In the rows, zero is written as 128.
T: a few groups of rows, each row roughly a mix of its group's hidden directions
T (91 x 11)
[[132 113  90 153  98 144  96 120 159 130  74]
 [140 183 111  97 122  94 153 137  91 107 144]
 [150 145 141 145 138 145 171 118 179 105 169]
 [115 129 167  88 145 117 166 162 161 142 158]
 [170 104 141 151 101 161 108  82 108 150 143]
 [136  86 159 168 109 128 116 120  91 139  83]
 [169 100 147 152 110 143 107  78  94 148 129]
 [ 60 174 132 149 131 127 122 115 146 151 119]
 [158 121 137 202 107 132 130 114 146 138  99]
 [154 125 160 184  96 122 157 103 136 145 101]
 [164 141 121 173 135  91 172  95 146 133 121]
 [177 121 142 143 125 127 104  66 100 143 135]
 [119 118 112  97 152  90 155 156  93  83 114]
 [108 121 102  70 143 128 167 140 122 123 173]
 [177 108 128 147  95 166  89 101 115 121 143]
 [154 120  61 114 108 116 114 128  81 135 117]
 [149 133 132 196  99 142 147 126 167 139 112]
 [105 135 114  63 146 145  92 141 116 117 160]
 [113 161 160 101 144 119 169 155 144 123 176]
 [ 99  85 104 144 153 115 118 175 109 112  93]
 [ 79 145 106 138 169 131 150 159 133 168 106]
 [ 88 165 136  89 113 148 142 166 165 123 143]
 [141 170 152 130 131 129  56 107 134 125 112]
 [152 131  81 144 101 112 109 116 169 110  86]
 [132 136 108 151 103 154 181 140 177 136 156]
 [118 140  82  85 176 105 131 137 129 110 160]
 [147 129  71 147 180 104 102 125 135 109 135]
 [140 154 161  87 115 148  82  91 112 139 149]
 [171  92 126 156 121 134 101 101 112  99  84]
 [137 159 171 113  81 154 151 103 147 150 149]
 [119 163  74 129 110 137 105 143 177 150 115]
 [177  76 127 119 119 124 119 125 146 160  87]
 [171 138 132 186 132  98 139  89 136 134 106]
 [110 175 125  73 130 146 111 136 154 122 166]
 [142 132  89 146 102 118  80 122 162 123  82]
 [152 118 116  84 105  88 122 126 110 141  73]
 [147  85 136 124 118 130 189 106 101  96 122]
 [100 182 107 127 159 116 112 160 154 162 139]
 [143 109  96 129 104  93  96 117 113 113  69]
 [100 138 146 116 169 106 176 159 165 144 135]
 [ 85 142  94 144 141 156 123 155 151 173 100]
 [ 89 105 169  72 127 109 133 150 126 106 114]
 [146  93  81 127 176 100 121 114  94 117 139]
 [ 96 151 143 107 114 106 128 122 161 183  91]
 [125 183 141  74 130 134  99 112 143 126 158]
 [175 136 116 127  88 111  89 106 159  94 130]
 [ 96 152  97 129 172 103 171 154 132 148 111]
 [163 135 152 123  91 155  98 110 155 111 175]
 [170 134 123 123 131  67 141 109 130  80 125]
 [166 112  77 168 141 118 123 115 106 118  89]
 [115 109 183 127 101 164  97 112 163 146 137]
 [105 163  77 111 120 149 154 151 161 158 140]
 [176 137 127 129  89 118  88 104 159  95 142]
 [130 104 151 145 142 158 139 139 184 170 157]
 [141 137 135 119 105 176 159 121 160 125 185]
 [161 109 118 139  91 154  82 101  92 103 127]
 [ 88 121 137 110 158 117 163 163 168 163 141]
 [ 99 117 130 127 126 171 122 147 133 133 200]
 [121 114 134  77  92 142 105 139  88 102 162]
 [126 142 158 114 107 167  83 132 129 149 180]
 [151 145 160 123  85 154  94 100 105  96 151]
 [118 125  92 158 110 162 102 131 173 145  88]
 [ 94 152 131 146 167 129 167 149 166 150 160]
 [150  96 126 177 145  99 109 113  97 126  85]
 [ 80 154 101 117 161 123 142 163 118 172 118]
 [168 121 110 156 121 103 138 104 168  84  98]
 [107 106  90 119 170  86 163 155 116 110 122]
 [145  70 119 150 146 106 130 113  75 129 108]
 [140 142 112 108 105 100 123 116 141 188  81]
 [150 123 121 117 104 168 118 136 122 141 200]
 [156 127 131 124 109 120 106 108  79  69 106]
 [ 85 132 147 137 141 108 120 116 108  75  81]
 [123  93 155 114 169 118 168 163 167 133 134]
 [117 148  81 114 149  76 161 144 120 130  97]
 [ 98 101 151 151 125 118 113 165 108 121  68]
 [ 87 113 154 133 142 185 143 142 112 165 145]
 [171 110 119 107  94 160 111 132 113 139 181]
 [104 159  77 116 124 109  94 153 135 160  98]
 [ 75 141 105 102 124 107 131 140 142 184 109]
 [182 116  99 160 133 136 128  80 130 140 159]
 [ 86 147 127 104 152 146 162 157 108 167 158]
 [145 138 185 170 137 148 124 102 148  89 129]
 [165 137 143 159 120 142 115 108 189  98 147]
 [133 142 157 110 110 157 132 135 157 161 190]
 [ 94  94 127 115 135 127 137 138  65 149  92]
 [127 143  86 120 139  82 140 130  91 109  81]
 [154 128  72 126 101  99 144 116 152 102  91]
 [172 122 156 155 104 143 104  75 109 148 126]
 [180 137 115 117  89 107 117 103 154  87 144]
 [126 120  90 129 170  86 164 150 117 117  91]
 [138 117 151 161  73 171 157 125 148 151 134]]

one row of each group, then the others: which group is each in?
[114 112 158  93 148  98 150 151 111  73 114]  Z
[126 108 152 122  74 187 140 128 129 150 150]  B
[125 113 166 100 122 154 162 124  90 128 179]  U

[104 165  87 133 164 106 160 154 156 146 113]  U
[147 108 188 137 153  99 114 112  94 100 137]  U
[ 82  90 118 106 136 124 153 181 108 117 114]  B
[ 82 146 101  99 132 134 122 160  99 178 124]  U
[153  81 130 184 128 114 129 112  99 135  94]  B
[115  92 141 152 164 102 148 125  95 119  76]  U
[110 104 118 105 170  89 104 140  82 111 104]  B
[150  96 106 135 140 142 141 146 167 189 146]  Z
[137  89 144 149 141 100 107 113  76 128  86]  B
